128 stands for zero in the data rows.
Some points, each followed by its number:
164 123 171 130 176 184 119 175 253 238 170 151 189 70 255 249 181 163 172 113 201 184 177 200 159 202 255 212 138 159 246 173 199 198 162 172 225 117 103 154 111 178 187 171 188 245 128 122 211 131 187 156 126 243 233 157 252 119 133 224 233 159 139 167 0
122 109 169 139 156 163 173 134 125 191 140 141 111 111 115 123 117 125 148 170 139 139 171 124 113 100 174 135 110 137 129 113 147 134 172 117 131 167 117 106 170 149 135 144 153 150 129 184 141 182 111 139 127 164 126 158 118 176 140 126 171 166 164 175 1
129 152 172 141 154 130 112 112 173 146 159 118 125 151 164 191 114 126 178 111 136 116 143 204 148 115 143 200 148 102 156 127 141 122 150 124 210 116 132 154 111 159 220 165 166 141 139 117 125 111 120 136 126 124 126 104 186 110 117 210 119 148 102 143 2
87 110 121 132 118 133 155 133 129 163 136 150 98 114 132 134 94 124 139 157 102 95 129 152 95 92 157 150 85 148 142 95 137 129 120 97 147 159 123 84 155 142 150 140 97 154 123 167 122 157 82 148 128 147 129 145 136 163 166 133 170 114 149 114 3
111 122 103 131 94 96 136 137 128 128 108 129 114 133 119 123 108 117 115 125 105 108 98 68 118 108 114 118 120 120 132 104 102 130 104 106 123 127 125 119 130 103 112 104 103 130 138 145 138 85 100 132 123 119 126 126 118 130 126 118 137 101 122 108 4
143 145 185 117 176 177 105 131 147 138 182 112 148 142 151 145 143 132 180 110 176 136 188 182 142 151 139 159 131 126 141 172 170 126 187 176 140 116 143 143 109 183 165 186 174 147 127 115 129 118 160 122 127 147 131 122 153 111 116 149 138 184 116 185 5
147 134 139 143 144 143 155 125 124 112 138 129 145 130 124 124 144 153 132 146 145 143 140 128 149 140 118 119 142 134 117 142 127 125 136 145 123 135 136 151 158 133 117 129 157 119 135 147 113 143 151 122 128 123 116 121 131 138 130 125 125 135 141 126 6
123 131 121 133 113 139 143 185 161 181 154 168 137 125 162 161 123 134 145 163 117 132 141 154 125 128 185 153 128 182 169 128 135 183 133 116 158 156 125 136 138 151 156 148 113 173 134 150 180 151 125 179 128 186 179 163 164 151 161 158 179 127 164 126 7
142 134 144 117 136 117 119 16 118 82 84 48 161 143 125 123 163 142 116 81 169 162 99 99 121 156 93 86 125 38 98 172 117 35 118 191 99 74 129 135 131 122 97 116 147 95 121 84 36 76 170 63 131 62 53 75 131 74 65 111 78 114 100 143 8
90 123 125 95 125 119 101 74 127 110 122 55 77 114 140 172 82 79 128 92 103 76 117 135 102 90 112 158 108 72 121 107 125 86 115 95 159 82 117 115 91 129 159 128 113 112 118 93 97 99 111 76 125 127 97 48 147 86 73 160 109 120 85 125 9
140 167 161 118 138 140 142 133 125 124 147 148 121 167 148 191 132 162 166 133 135 118 132 175 151 129 121 172 143 168 135 171 156 119 141 116 175 139 137 148 123 143 166 160 114 141 145 141 105 146 146 152 135 126 119 140 156 136 147 185 140 142 160 154 10
137 126 144 126 166 170 137 76 122 69 149 108 123 122 128 146 127 147 120 164 135 126 164 129 145 133 73 121 152 83 100 115 159 74 159 132 140 155 134 141 117 157 115 135 153 81 123 136 73 139 119 90 127 73 59 128 134 159 156 153 73 152 155 145 11
137 106 139 113 138 132 117 134 121 102 119 138 113 105 127 136 120 127 102 111 142 123 127 103 111 128 105 102 112 135 124 132 140 121 130 136 101 107 117 112 107 133 99 103 139 112 124 124 125 115 124 130 129 113 123 125 134 113 113 125 112 127 114 128 12
157 159 142 119 117 163 121 80 145 105 185 100 154 149 135 129 156 156 173 112 136 148 168 158 170 130 93 157 175 86 129 143 182 80 159 146 144 114 135 161 122 186 165 176 135 113 118 145 87 131 142 85 126 93 91 140 125 116 139 156 111 163 73 163 13
68 129 92 145 94 93 121 102 94 97 104 96 50 141 75 74 77 81 103 138 115 62 102 121 102 68 129 100 140 97 90 86 101 121 106 91 98 145 151 110 136 98 100 117 100 93 135 128 131 125 84 79 125 136 133 104 83 136 123 91 108 79 128 85 14
147 143 131 137 125 148 126 119 124 136 138 118 143 146 125 140 150 142 120 116 95 139 153 126 140 130 127 132 136 123 133 124 146 121 147 124 129 117 131 138 124 141 129 133 117 119 138 130 123 117 119 112 126 150 121 117 130 115 112 133 129 150 119 134 15
166 144 176 122 175 137 137 187 157 180 145 162 188 134 181 206 170 161 133 151 152 171 144 128 162 174 166 140 142 156 150 177 137 178 139 150 170 139 115 148 134 137 149 140 164 160 118 132 183 142 181 173 127 158 188 177 189 134 148 196 169 150 152 181 16
113 144 108 113 112 119 110 116 110 128 104 103 128 145 110 119 120 125 112 90 113 127 111 137 134 121 114 124 145 109 122 122 116 127 113 117 123 99 143 130 115 110 131 118 107 115 114 132 140 105 122 99 129 125 131 101 126 98 94 114 126 108 90 117 17
130 131 135 117 128 155 126 155 141 115 144 120 133 134 150 139 132 128 133 118 120 135 145 148 120 130 133 134 128 176 147 129 156 149 147 119 132 126 128 126 127 158 141 136 115 131 130 117 149 135 131 143 126 136 138 128 161 126 128 136 125 152 114 148 18
138 92 87 136 66 76 105 122 93 87 79 124 128 114 94 83 135 118 104 118 89 135 52 102 100 113 126 135 94 129 90 100 67 130 58 82 104 110 101 114 125 95 108 93 81 60 122 112 127 109 121 123 128 135 131 123 101 99 137 98 74 66 127 86 19
114 131 138 125 137 139 142 160 127 112 148 140 110 130 129 128 111 105 127 138 132 104 138 133 99 123 125 122 115 146 124 128 139 154 139 124 113 128 125 112 134 150 132 144 140 124 138 143 148 144 129 134 125 137 147 137 122 139 129 120 122 144 148 138 20
110 125 41 127 68 45 113 88 85 88 44 149 121 141 106 102 107 115 65 125 99 119 43 68 114 109 77 82 126 132 87 102 53 80 49 121 78 141 152 128 119 50 67 52 74 74 106 124 60 122 105 126 129 68 52 133 112 136 127 86 76 52 138 56 21
134 128 129 131 137 138 122 145 142 135 125 123 137 127 139 126 139 131 137 116 131 140 138 130 124 134 139 119 122 149 144 137 130 150 148 138 122 124 133 121 127 127 128 120 126 142 130 116 152 120 131 138 130 144 145 116 131 108 112 124 139 141 112 138 22
137 131 107 123 113 112 119 118 115 121 101 114 137 136 102 107 130 132 106 116 115 138 118 110 132 134 124 112 136 117 98 123 104 123 117 128 112 121 132 140 118 104 112 111 112 103 126 124 128 114 131 119 123 123 124 109 114 121 106 111 115 109 112 106 23
122 113 141 126 132 140 120 148 133 126 144 146 125 120 125 127 124 114 141 146 126 133 129 147 105 134 134 132 109 150 120 121 139 138 134 137 129 135 70 107 122 140 135 136 127 114 122 121 147 121 126 145 129 135 139 143 123 121 142 126 111 136 137 135 24
133 127 139 122 128 132 141 151 157 167 133 154 132 128 168 159 126 136 141 138 135 132 133 143 123 135 168 152 131 151 161 132 129 156 130 128 141 139 122 127 127 129 145 140 134 167 123 139 152 145 134 151 127 167 161 146 162 142 139 155 171 135 144 137 25
88 115 104 124 116 94 88 125 95 84 59 123 81 112 73 66 75 95 54 103 88 75 104 60 103 43 73 58 105 127 102 92 88 107 89 82 60 100 127 99 102 35 68 44 104 94 128 91 106 111 86 119 126 85 88 113 64 107 113 62 94 85 117 92 26
168 152 131 125 124 156 139 133 128 136 140 112 144 136 131 139 130 172 150 137 105 119 146 151 174 96 142 150 166 127 122 108 151 124 134 120 154 141 116 176 136 148 150 138 124 143 136 136 118 118 103 130 130 134 132 122 132 126 126 141 142 144 133 137 27
173 159 115 136 152 75 112 108 97 140 73 131 158 142 106 103 149 153 60 80 172 141 109 82 163 157 139 79 167 116 117 174 55 121 132 171 83 87 135 179 117 58 103 84 156 124 133 81 135 87 137 114 133 127 163 118 97 109 113 85 116 149 100 116 28
139 136 143 130 160 146 145 153 143 136 145 146 145 135 145 148 140 139 142 141 147 146 146 144 142 149 139 161 136 145 131 144 145 141 147 140 160 146 129 140 137 141 156 142 155 136 128 157 141 155 150 152 127 135 147 142 143 155 146 152 135 151 145 143 29
151 134 158 144 116 147 114 80 116 108 147 115 129 145 123 120 166 141 157 83 88 153 131 142 126 121 116 157 142 91 133 97 148 71 128 96 168 100 148 130 128 142 152 147 112 123 122 119 94 122 115 95 123 109 116 148 127 106 149 146 111 121 114 147 30
105 121 113 123 107 131 130 127 112 123 135 118 110 123 121 121 107 111 135 125 108 106 124 127 113 116 120 113 125 135 103 106 124 128 119 113 102 124 129 103 129 128 119 133 105 112 127 128 120 130 112 123 128 123 116 128 120 131 121 112 110 116 124 119 31
151 122 151 150 159 140 156 165 96 112 130 166 141 119 84 74 148 160 190 157 140 155 171 119 137 136 100 99 113 152 99 141 141 161 165 133 81 163 133 143 166 129 109 135 165 110 145 157 162 164 149 148 124 107 121 176 70 159 172 74 105 166 162 170 32
169 138 173 150 163 167 154 134 172 155 159 134 153 60 167 177 155 160 142 157 153 156 171 147 157 147 140 161 140 132 161 148 156 128 181 146 189 169 129 134 163 141 150 161 154 163 128 152 138 152 146 135 130 133 131 130 167 170 155 190 172 180 153 174 33
122 124 111 135 93 123 136 120 132 114 117 122 110 129 127 122 110 128 138 125 83 102 116 135 125 112 114 124 131 125 120 98 129 107 109 95 124 131 130 93 132 123 132 132 91 114 129 141 109 140 106 114 128 113 113 120 131 138 159 112 114 108 125 115 34
Which three points above are nearest to each new point by angle? Their numbers follow each, nearest first.
116 152 77 116 110 118 80 155 157 139 144 144 147 164 162 176 112 111 141 117 99 128 112 145 162 152 150 171 146 131 162 139 137 154 91 132 174 105 126 144 95 140 164 152 97 162 119 104 174 109 101 137 122 153 167 149 169 116 141 179 145 96 121 52 7 0 25
151 133 61 149 56 76 162 183 153 206 100 205 116 130 145 125 141 152 106 184 51 131 91 101 124 100 200 132 138 211 168 86 98 188 84 68 136 178 142 139 143 115 98 88 50 170 149 147 178 155 87 228 126 186 192 174 138 177 181 132 202 60 176 52 7 3 25
114 131 166 144 148 134 132 95 69 93 104 113 149 132 77 96 114 119 94 129 158 121 129 102 136 159 93 109 129 117 69 169 128 113 145 162 95 133 127 113 135 99 108 108 145 75 143 141 126 129 169 122 131 103 113 115 106 139 127 87 87 164 126 159 8 28 32
132 117 149 134 147 143 120 146 116 117 128 128 148 121 122 117 141 130 133 127 154 144 144 131 138 155 120 127 116 144 113 150 129 138 148 158 122 130 128 128 133 132 122 128 157 119 132 116 139 116 156 126 127 121 137 117 121 122 122 127 117 148 127 143 5 6 32
156 130 177 124 165 185 128 136 161 158 184 118 148 131 161 173 152 161 177 133 172 157 180 165 165 162 141 169 134 120 158 169 187 133 180 173 162 126 138 145 120 183 176 180 195 164 129 183 142 134 164 133 128 136 141 124 176 131 125 171 161 190 127 173 5 33 29
128 124 128 121 132 136 132 132 121 133 131 136 130 126 120 129 123 126 130 125 123 128 135 121 124 120 121 126 128 135 126 127 138 130 144 123 122 125 135 134 124 132 128 132 129 120 126 131 130 131 127 138 127 125 130 136 122 127 125 122 120 134 121 126 32 20 12
175 122 162 146 175 112 178 123 134 137 126 101 194 133 135 146 190 174 143 168 189 189 112 146 173 197 106 162 124 117 129 178 112 130 125 170 154 159 118 150 160 122 137 133 183 154 142 173 128 181 192 108 130 106 114 104 133 179 124 169 162 129 140 139 6 29 33
153 133 127 127 135 141 121 125 150 126 120 121 128 141 149 149 153 146 109 124 128 143 146 126 151 118 124 135 132 118 136 125 131 132 140 123 145 128 143 130 126 126 119 103 132 131 130 128 128 128 110 121 124 124 126 110 146 133 120 147 137 139 126 133 15 33 27
127 127 121 125 146 128 115 142 130 133 136 133 131 125 123 136 133 114 112 132 136 144 126 126 119 131 141 125 115 147 126 133 126 141 128 139 127 131 122 122 117 130 122 121 144 138 133 115 141 137 138 138 126 147 140 140 124 125 143 129 140 129 132 137 16 7 22
140 145 145 117 139 181 106 85 127 92 189 81 150 138 136 152 150 143 210 61 148 150 164 165 138 152 106 172 147 85 120 136 188 101 158 133 152 66 121 150 119 191 178 192 137 126 144 78 98 88 151 91 132 101 111 97 169 83 66 140 110 151 56 143 13 5 2
141 127 108 126 123 111 126 125 110 108 115 112 139 119 106 108 142 134 103 108 134 140 113 112 139 131 119 116 134 127 104 126 108 117 112 124 118 112 127 136 126 108 114 110 129 106 128 126 124 120 128 119 130 119 119 113 107 106 114 111 111 110 104 109 23 19 21
129 132 130 127 130 156 123 111 125 114 155 121 139 137 123 129 135 121 140 94 133 136 148 134 129 135 116 133 132 119 117 128 151 108 133 124 138 124 130 128 130 149 137 156 130 118 133 128 115 125 128 125 128 111 114 86 123 119 123 135 121 136 121 129 13 30 5
128 129 138 132 138 145 138 149 131 132 143 154 143 135 126 131 143 139 141 155 143 147 147 144 138 141 135 142 130 154 124 140 143 140 152 139 143 156 131 139 138 141 142 143 135 132 130 145 141 153 144 151 127 137 139 146 117 156 145 138 131 145 151 148 29 33 16
135 136 188 100 166 215 83 110 195 190 239 121 151 126 190 177 146 133 225 68 151 133 211 204 139 151 158 212 121 104 198 170 220 111 195 167 174 77 142 129 99 235 222 254 153 198 95 110 146 93 153 100 124 149 157 103 176 92 80 176 189 196 70 166 5 2 0
122 130 127 131 127 144 132 161 139 144 132 154 117 131 130 117 131 87 137 144 126 136 145 136 132 115 147 121 129 155 130 125 135 160 140 118 125 147 142 124 138 136 119 141 132 147 123 129 145 132 116 160 128 146 148 139 129 143 136 115 142 134 145 127 7 20 1
119 79 64 129 64 58 120 134 110 158 90 143 91 97 108 77 113 103 72 114 70 97 69 66 93 76 165 70 95 163 105 81 72 144 73 71 73 116 99 77 136 91 76 80 79 132 127 128 154 96 72 146 126 157 168 135 96 105 125 67 149 57 109 64 4 19 26
115 125 104 125 103 132 140 152 144 151 125 145 108 125 143 131 109 116 121 140 93 115 126 120 121 103 145 121 121 154 157 90 136 142 125 51 124 131 131 121 142 135 116 122 94 160 130 133 141 126 103 160 110 138 142 144 141 125 145 128 158 130 137 109 3 7 4
139 124 148 140 149 122 128 149 139 139 130 160 157 124 132 129 150 138 126 142 147 159 125 128 136 142 150 121 135 160 142 147 111 145 134 149 124 135 122 132 134 117 123 127 145 149 138 133 157 137 151 162 130 151 151 155 133 137 158 132 152 149 142 153 16 25 29
